0: ndarray[ 2.03 -2.79  1.07  0.55  0.02 -2.90 -0.21 -0.34  0.44  0.18 -0.71 -0.22 -0.79 -1.69 -0.82
        -2.67  0.95  2.01  1.84 -0.50 -0.75 -0.19 -0.07 -0.43]
1: ndarray[ 0.77  0.59  1.10  1.12  0.51 -0.13 -0.05 -0.29 -0.26 -0.22 -0.92  0.42  1.68  2.89  1.81
         2.47 -0.27 -0.37 -0.20  0.09  0.72  1.10  0.25  0.07]
2: ndarray[-0.35 -0.01 -0.47 -0.96 -0.83 -0.90 -0.28 -0.51 -0.26 -0.30 -1.15 -0.20 -0.20  1.26  1.15
         1.52 -0.23 -0.43 -0.14 -0.62 -0.37  1.07  0.64  0.77]
3: ndarray[-0.41 -2.79  0.49  2.36  2.00  3.87  1.49  1.96  1.73  1.60  2.90  0.03 -0.66 -1.64 -0.81
        -0.89  1.45  2.79  1.87 -0.88 -0.82 -0.12 -0.21 -0.35]
4: ndarray[-2.99 -2.79 -0.49 -1.08 -0.88 -1.06 -0.34 -0.43 -0.25 -0.22 -1.25 -2.89 -0.81 -1.36 -0.76
        -2.67  0.95  1.87  1.60 -0.62 -0.79 -0.20 -0.17 -0.33]
5: ndarray[-0.27  0.05 -0.29 -0.09  0.09  1.79  1.02  1.40 -0.18 -0.22 -1.12 -0.17  0.43  2.08  1.41
         1.94 -0.25 -0.43 -0.16 -0.65 -0.61  1.11  0.84  1.17]
6: ndarray[-0.32  0.07 -0.46 -0.98 -0.84 -0.89 -0.22 -0.27  0.90  1.05  3.64  0.73 -0.23 -1.40 -0.82
        -0.72 -0.24 -0.46 -0.16  0.50  1.14  0.76  0.07 -0.11]
7: ndarray[-0.36  0.06 -0.37 -0.99 -0.83 -0.97 -0.20 -0.39  0.62 -2.90  2.37  0.40 -0.44 -1.53 -0.89
        -0.90  0.50  1.15  1.07 -0.63 -0.80 -0.13 -0.19 -0.35]
8: ndarray[ 2.99  1.85  0.86  0.03 -0.17 -0.88 -0.28 -0.46  0.50  0.37 -0.52 -0.20 -0.82 -1.59 -0.90
        -0.88 -0.26 -0.49 -2.75 -0.80 -0.78 -2.81  1.16  2.31]
9: ndarray[ 1.71  1.25 -0.12 -0.72 -0.72 -1.09 -0.37 -0.61 -0.25 -0.33 -0.81  0.16  0.94  1.41  0.86
         1.23  0.13  0.39 -2.75 -0.39 -0.76 -0.26 -0.12 -0.43]
10: ndarray[-0.37 -0.01  0.38  1.91  1.56  3.19  1.23  1.69  0.11  0.31  2.09  1.31  0.86 -0.57 -2.89
        -0.31 -0.19 -0.51 -0.22 -0.67 -0.67  1.31  1.47  2.16]
11: ndarray[-2.99  0.04 -0.47 -1.03 -0.86 -0.96 -0.39 -0.47 -0.30 -0.12 -2.87 -0.31 -0.71 -0.51 -0.09
         0.13  0.77  1.36  1.35 -0.54 -0.74 -0.23 -0.09 -0.43]
12: ndarray[-0.37 -0.09 -0.33 -1.01 -0.91 -0.85 -0.07 -0.14  1.11 -2.90  1.98 -0.03 -0.74 -1.60 -0.84
        -0.82  0.19  0.35  0.54 -0.24 -0.83 -0.23 -2.90 -0.32]

ndarray[ 1.19  0.91  1.54  1.50  0.77 -0.04 -0.06 -0.36  0.18  0.03 -1.05 -0.30 -0.82 -1.49 -0.93
        -0.98 -0.20 -0.46 -0.13  3.18  1.63  0.00 -0.19 -0.45] 6 8 2
ndarray[-0.27  0.01 -0.52 -0.91 -0.67 -0.30  0.25  0.38 -0.23 -0.15 -1.17 -0.18 -0.07  1.32  0.96
         1.37 -0.32 -0.45 -0.09 -0.71 -0.52  0.95  0.93 -2.96] 2 5 9
ndarray[-0.32 -0.04 -0.41 -1.06 -0.80 -0.98 -2.92 -0.50 -0.28 -0.23 -0.86  0.49 -2.99  3.11  1.94
        -2.67 -0.16 -0.36  0.10  2.07  0.06 -0.27 -0.12 -0.39] 2 11 9
ndarray[ 0.28  0.33  0.88  1.09  0.64  0.06 -0.06 -0.08 -0.03  0.15  1.13 -2.89  0.56 -0.68 -0.34
        -0.37 -0.19 -0.41 -0.02  1.47 -0.20 -0.16 -0.12 -0.42] 6 2 7
ndarray[ 2.81  1.50 -2.96 -0.78 -0.78 -2.90 -0.32 -0.44  0.40  0.14 -0.72 -0.33 -0.86 -1.55 -2.89
        -0.84 -0.31 -0.44 -2.75 -2.64 -0.57 -2.81  1.17  1.68] 8 9 2
ndarray[-0.34  0.03 -0.43 -1.04 -0.84 -2.90 -0.41 -0.57  0.63  0.88  3.63  1.11  0.27 -1.26 -0.51
        -0.66 -0.34 -0.47 -0.26 -0.40  0.24  1.57  0.68  0.70] 6 7 12
ndarray[-0.04  0.24  0.67  1.76  1.14  1.32  0.42  0.46  0.00  0.17  0.76  1.02  0.82 -0.40 -2.89
        -0.01  0.62 -2.87  1.22 -0.64 -0.82 -0.14 -0.19 -0.49] 10 6 5
ndarray[-0.43 -2.79 -0.35 -0.77 -0.58  0.57  0.64  1.11  0.13  0.36  2.22  1.59  1.19 -2.98 -0.18
        -0.09 -0.32 -0.42 -2.75  0.73  1.45  1.01  0.00 -0.03] 6 7 12
ndarray[-0.30  0.15 -0.37 -0.92 -0.77 -0.50 -0.05  0.04 -0.35 -0.33 -1.02  0.05  0.66  1.59  0.98
         1.52 -0.31 -0.54 -0.20  0.00  0.60  0.49  0.09 -0.24] 2 1 5
ndarray[-0.30  0.08 -0.37 -0.98 -0.83 -0.97 -0.40 -0.51 -0.20 -0.06 -0.06  1.16  2.40  2.42  1.41
         1.89  1.49  2.83 -2.75 -0.69 -0.85 -0.20 -0.22 -0.44] 9 2 1
ndarray[-0.27  0.04 -0.09 -2.97  0.73  2.33  1.05  1.53  0.23  0.43  1.97 -2.89  0.30 -1.10 -0.61
        -0.53  0.88  1.77  1.04 -0.67 -0.78 -0.25 -0.14 -0.34] 7 6 12
ndarray[ 1.04  0.67  0.40  0.03 -0.26 -0.76 -0.33 -0.48 -0.27 -0.24 -1.16 -0.30 -0.47 -2.98  0.37
        -2.67 -0.18 -0.44 -0.10 -0.90 -0.82 -0.02  0.63  1.17] 8 0 7
ndarray[-0.44  0.02 -0.41 -0.94 -0.79 -2.90 -0.32 -0.44 -0.24 -0.23 -1.15 -0.36 -0.26  0.82  0.78
         1.30 -0.32 -0.40 -0.12  1.88  0.52 -0.07 -0.11 -0.32] 2 9 11
ndarray[ 1.77  1.11  1.41  1.09  0.43 -0.40 -0.15 -0.35  0.25  0.13 -0.86 -0.42 -0.85 -1.54 -0.85
        -0.86 -0.25 -0.49 -0.15  1.59  2.03  0.76  0.07 -0.16] 6 8 2
ndarray[-0.35 -0.03 -0.42 -1.02 -0.77 -1.05 -0.46 -0.44 -0.31 -0.23 -1.23 -0.32 -0.54  0.31  0.35
         0.71 -0.20 -2.87  0.27 -2.64 -0.11 -0.08 -0.17 -0.43] 2 11 9
